(in the rows, 128 means zero)
The same turns and mirrors carry the whole set onto itself and the rows of a family onto each other. Which other rows belong to the same family as each row named below? List them in the order they appear above.
These 25 rows form 5 families of 5 rows each.
Voke: [ 97 114 113  85 110 133 133 143 131 148 146 165 136 127 144 124 125 136
 127 116 126 125]
kiles: [ 91 104  99  95 108 134 111 134 133 164 130 168 148 130 138 128 119 118
 114 109 128 104]
vil: [107 119 114 131 131 113 105 136 151 177 131 159 174 116 100 151 145 100
 124 109 105 105]
laveg: [154 174 117  85 137 157  89 137 114 160 115 138 104 118 102 130 147 146
 141 117 115 134]
Bez: [150 164 116 120 152 131 112 134 148 172 119 156 157 118  74 147 171 129
 128 122 101 130]
rizof: [160 157  87 119 166 128 104 119 151 159 115 150 169 125 104 120 162 139
 137 115  96 129]
supaz: [158 171 113  92 143 175  97 127 125 154  94 137 115 140  99 134 152 135
 116 126 110 129]
Rimif: [157 176 120 128 140 129  95 145 147 159 132 136 151 112  91 135 158 123
 145 103 105 130]
zana: [158 178 108 110 135 158 100 124 135 158 102 139 125 120 104 138 171 144
 145 123 115 131]
kelar: [151 155  83 109 156 170  85 109 118 158 100 135 117 135 117 120 155 132
 143 122 111 118]
sida: [ 97 117 105  69 126 143 102 125 119 152 127 170 144 123 141 136 100 119
 105 125 116 109]
Zete: [145 169 130 105 152 131 113 149 146 169 141 155 171 117  92 150 155 111
 135 111  90 136]
Zude: [110 137 123  68 132 165  91 137 104 147 121 143 104 120 132 128 110 127
 116 121 105 118]
sato: [126 159 111  72 125 175  88 117 104 151 101 151 110 126 133 140 128 130
 129 124 110 119]
Pator: [168 163 118  86 148 156 104 148 133 169 121 144 114 149  92 129 149 147
 122 123 126 120]
Muni: [ 87 113 116  92 131 127 110 152 139 144 141 161 146 118 136 126 102 125
 105 118 113 112]
razig: [133 137 133  78 124 178 100 128 119 135 121 124 111 134 136 125 128 107
 117 110 102 119]
buk: [103 125 120 131 123 111 100 163 137 177 132 149 151 142 113 158 138 108
 132 113 109  93]
mobun: [110 109 103 118 137 108 104 142 155 164 134 154 172 122 116 139 124 112
 101 121 118  95]
bofa: [121 139 108  71 116 182 105 119 117 139 108 152 124 132 144 123 121 121
 110 113 116 129]
puno: [115 129 100 124 155 107  92 125 156 161 112 155 179 135 112 131 134 103
 127 122  85 101]
tukev: [145 151 111 138 147 120 105 132 166 159 125 136 171 113  97 140 171 118
 125 114 108 118]
gura: [ 86 113  86  94 139 118 100 120 136 159 118 175 143 137 130 121 115 121
 127 139 115 105]
Godog: [118 135 113 138 135 104 101 163 160 157 141 147 165 124 105 137 129 119
 120 105 116 103]
vem: [104 136  90  80 143 169  94  98 112 144 114 155 121 120 140 118 125 112
 141 129 106 128]

The rest of the family of kiles: vil, Bez, supaz, bofa
The rest of the family of zana: sida, sato, mobun, tukev
The rest of the family of Rimif: laveg, Zude, Muni, Godog

The same turns and mirrors carry the whole set onto itself and the rows of a family onto each other. Which other rows belong to the same family as each row named below? List them in the order they appear above.
These 36 rows form 9 families of 4 rows each.
Zir: [115 112 114 124 147 100 141 143 106 109 119 119 138 140 159 102 119 108
 122 172 109  97]
Gir: [110 117 187 123 127 118 112 142 102  99 121 127 116 128 135 101 107 130
 141 134 102 131]
lef: [113 113 145 142 112 107 116 128 139 140  97 140 117 125 143 119 137 137
 107 167 101 127]
zofev: [138 133 131 103 104 131 150 154  89 100 133 132 168 115 138 123 132 138
 135 102 135 108]
pideg: [146 147 131 104 118 142 141 154  97  94 140 123 159 112 131  99 114 144
 147 135 121 124]
liso: [141 129 127 123 140  94 108 116 111  94 121 111 139 137 162 114  98 116
 148 150  89 113]
Rofi: [106 101 134  99 109 108 118 118 120 118 137 131 110 119 104 142 144 152
 136 122 155 100]
vefop: [132 114 120 111  90 142 122 130 108 130 122 138 148 120 116 151 139 132
 115  98 128 110]
benug: [122 107  95 129 119 125 121 149 119 134 148 137 143 112 112 128 137 118
 106 154 144  90]
tal: [103 109 156 111 125 108  89 120 101 108 117 113  91 128 129 136 140 128
 123 116 102 119]
guteg: [104  89 153 110 116 106 122 102 128 128 108 143 110 144 111 128 118 136
 142 150 118 121]
ran: [126 117 108 103 112 143 104 108 117 131 102 114 115 136 126 142 132 132
 116 127  92 122]
Lazog: [153 122 150 143 161 104 127 122 129 130 112 135 115 116 140  94 128 131
 156 157 113 126]
puv: [155 138 137 132 161 101 131 136 117 115 138 125 122  96 139  98 146 145
 157 136 144 107]
vuva: [139 127 140 107 119 116 152 136  87  94  99 130 159 143 157 113 119 118
 145 125  95 125]
vima: [131 104 126 113 107 126 125 115 108 127  87 134 140 147 134 143 130 115
 125 122  88 129]
nema: [135 125 134 132 148 122 114 126 132 138 139 125 105  96 131 125 150 151
 132 120 153  94]
Masi: [130 111 152 110 128  83 142 119 110  98 118 140 134 137 117 102 121 131
 170 163 119 133]
forig: [139 129 165 124 119 109 108 158  95  96 146 141 141 101 103 103 126 130
 152 131 123 140]
Lini: [119  81 129 132 110 135 106 120 122 131  90 110 121 136 136 130 105 117
 128 139 110 136]
fup: [144 108 133 130 127 110 129 139  99  95 101 111 149 127 151  97 103 115
 161 153 111 144]
siti: [116  97  95 130 131 109 117 127 122 136 116 126 127 137 130 128 135 103
 106 166 108 103]
zaz: [142 108 115 130 118 114  83 106 135 131 123 129 130 131 125 144 107 116
 126 143  93 114]
Rup: [137 136 143 138 128  83 136 144 118 107 107 134 139 114 153  94 140 136
 132 172 106 133]
lanuz: [110 123 130 131 104 115 110 140 131 131 128 131 116 100 137 134 157 156
  95 139 140 100]
pur: [133 148 129 124 119  92 130 157 110 100 138 129 140  91 147 109 160 154
 123 146 143 106]
kor: [145 136 101 102 101 150 112 137 109 121 141 122 142 102 105 135 140 146
 127 117 130 113]
Mil: [122  96 108 119 101 142 101 136 113 122 127 102 126 104 126 143 130 137
 122 108 154 106]
Sifat: [126 130 138 106 127 137 134 125 104 102 103 112 132 145 153 100 104 132
 141 147  81 128]
bof: [134 121 121 126 105 137  93 134 130 123 161 130 144 104 118 140 107 138
 120 120 139  92]
Naf: [138 141 132 114 127 115 118 144 107  86 160 115 151 113 157 108  98 141
 143 127 132  90]
Zafu: [120 122 115 124 135 117 145 163 104 109 151 130 155 116 141  96 121 123
 122 160 144  89]
fofeb: [135 124 135 112 116 103  85 137  97 106 141 124 117  98  98 138 159 129
 134 112 125 125]
pigo: [132 107 146 143 146 122 110 114 144 152 113 134  97 116 130 119 132 138
 130 140 123 114]
miba: [146 123 113 118 117 117 122 155  90  87 137 101 154  96 139 109 129 134
 155 123 155 118]
fumag: [129 126 136  98 123  86 135 131 102  89 146 132 136 110 114 115 143 146
 164 135 155 107]

The rest of the family of Lazog: puv, nema, pigo
The rest of the family of Zir: benug, siti, Zafu
The rest of the family of miba: Lini, fup, Mil
The rest of the family of tal: Gir, forig, fofeb
The rest of the family of bof: liso, zaz, Naf
The rest of the family of vima: zofev, vefop, vuva

The same turns and mirrors carry the whole set onto itself and the rows of a family onto each other. Which other rows belong to the same family as each row named below? List them in the order they appear above.
These 32 rows form 8 families of 4 rows each.
dar: [134 110  82 129 131 116 136 141 146]
fazu: [122 154 120 133 120 142 100  96 117]
furol: [150 108  91 125 121 126 143 139 149]
duli: [115 158 126 119 128 129 105  99 114]
deme: [153 115 105 126 125 114 146 138 161]
Vivov: [145 109  84 133 123 112 135 136 152]
sope: [117 166 127 129 141 132 107 111 111]
Sofe: [159 111 103 133 112 118 134 142 149]
zanu: [155 118  90 119 121 124 146 141 147]
Dasim: [102 165 124 121 135 136 112 110 122]
Ribig: [155 118  92 126 117 114 134 144 153]
zos: [110 174 113 126 129 136 113 110 122]
zote: [122 160 137 135 131 134 111  97 119]
Zab: [153 119 101 136 121 111 142 137 160]
Madi: [120 157 130 127 127 140 104  96 115]
kub: [109 157 126 128 143 145 104 107 123]
vuda: [114 155 119 132 143 131 104  98 114]
geted: [151 119 104 119 130 116 139 150 154]
Sud: [146 114 102 129 122 101 137 138 162]
Vonu: [159 112 111 120 122 116 147 124 158]
sal: [146 111  89 125 116 102 131 127 153]
keku: [117 156 133 134 139 143 101 110 119]
gubed: [140 105  99 131 127 105 146 126 151]
toz: [117 170 124 120 126 134 110  98 121]
naki: [112 160 121 119 128 145 106  95 130]
fes: [151 121  88 136 121 109 138 140 158]
Kad: [131 116  95 129 116 107 141 144 161]
duku: [121 172 125 112 135 137 118 102 126]
tul: [103 163 135 125 137 138 118 116 132]
numiv: [107 165 120 124 121 139 106 101 135]
davo: [141 106 101 127 122 113 148 129 156]
Mus: [112 165 127 116 136 132 108 110 115]

The rest of the family of fes: duli, Zab, Mus
The rest of the family of furol: kub, naki, davo
The rest of the family of Ribig: sope, Sud, toz
The rest of the family of Vonu: dar, fazu, tul
The rest of the family of keku: zanu, gubed, numiv
The rest of the family of sal: zos, zote, geted

The same turns and mirrors carry the whole set onto itself and the rows of a family onto each other. Which other rows belong to the same family as each row named below? List them in the order they appear above.
These 32 rows form 4 families of 8 rows each.
rolis: [161 153 143 144 148 167 152 140 107]
vanu: [114 123 115 142 156 144 152 123 120]
funon: [160 157 147 146 140 161 148 145 100]
nofu: [124 130 117 127 132 171 112 163 117]
Nire: [154 152 134 129  99 159 104 135  99]
bepid: [110 119 118 120 109 139 109 112 108]
vip: [118 135 121 126 134 180 122 158 117]
mepob: [170 110 128 116 130 152 136 128 122]
duna: [115 117 108 114 114 145 112 109 106]
puvo: [146 139 145 140 125 136 149  90  96]
luro: [163 103 124 115 128 155 137 124 123]
baso: [126 133 118 125 127 178 119 159 127]
Korud: [160 107 132 111 126 151 141 136 120]
Zokob: [111 124 123 136 161 152 154 122 113]
sudak: [152 134 142 142 123 126 138  94  95]
metin: [118 125 124 142 153 148 164 121 120]
dori: [163 110 124 110 122 146 146 125 118]
feful: [155 157 152 150 144 159 147 141 111]
diz: [108 162 129 158 131 156 121 117  92]
Zuluf: [110 112 116 121 116 145 112 108 113]
Geli: [159 149 155 146 144 163 146 145 111]
ful: [122 133 118 125 138 169 121 164 120]
ver: [158 146 138 133  95 155 107 130 100]
zev: [156 149 147 123 102 161 106 129  96]
tinok: [152 145 139 125 103 159  98 131  92]
seler: [145 141 142 141 130 128 140  93  88]
Zivu: [107 166 138 152 128 152 124 129  90]
fubu: [148 141 142 139 120 136 138  87  96]
tigog: [100 163 133 148 129 153 123 123  94]
nup: [116 122 127 134 160 144 155 116 117]
suteb: [111 121 107 123 111 144 116 107 102]
vav: [108 164 136 156 136 158 116 126  97]

The rest of the family of ver: nofu, puvo, luro, Zokob, Geli, Zivu, suteb
The rest of the family of vip: funon, Korud, sudak, metin, diz, Zuluf, tinok

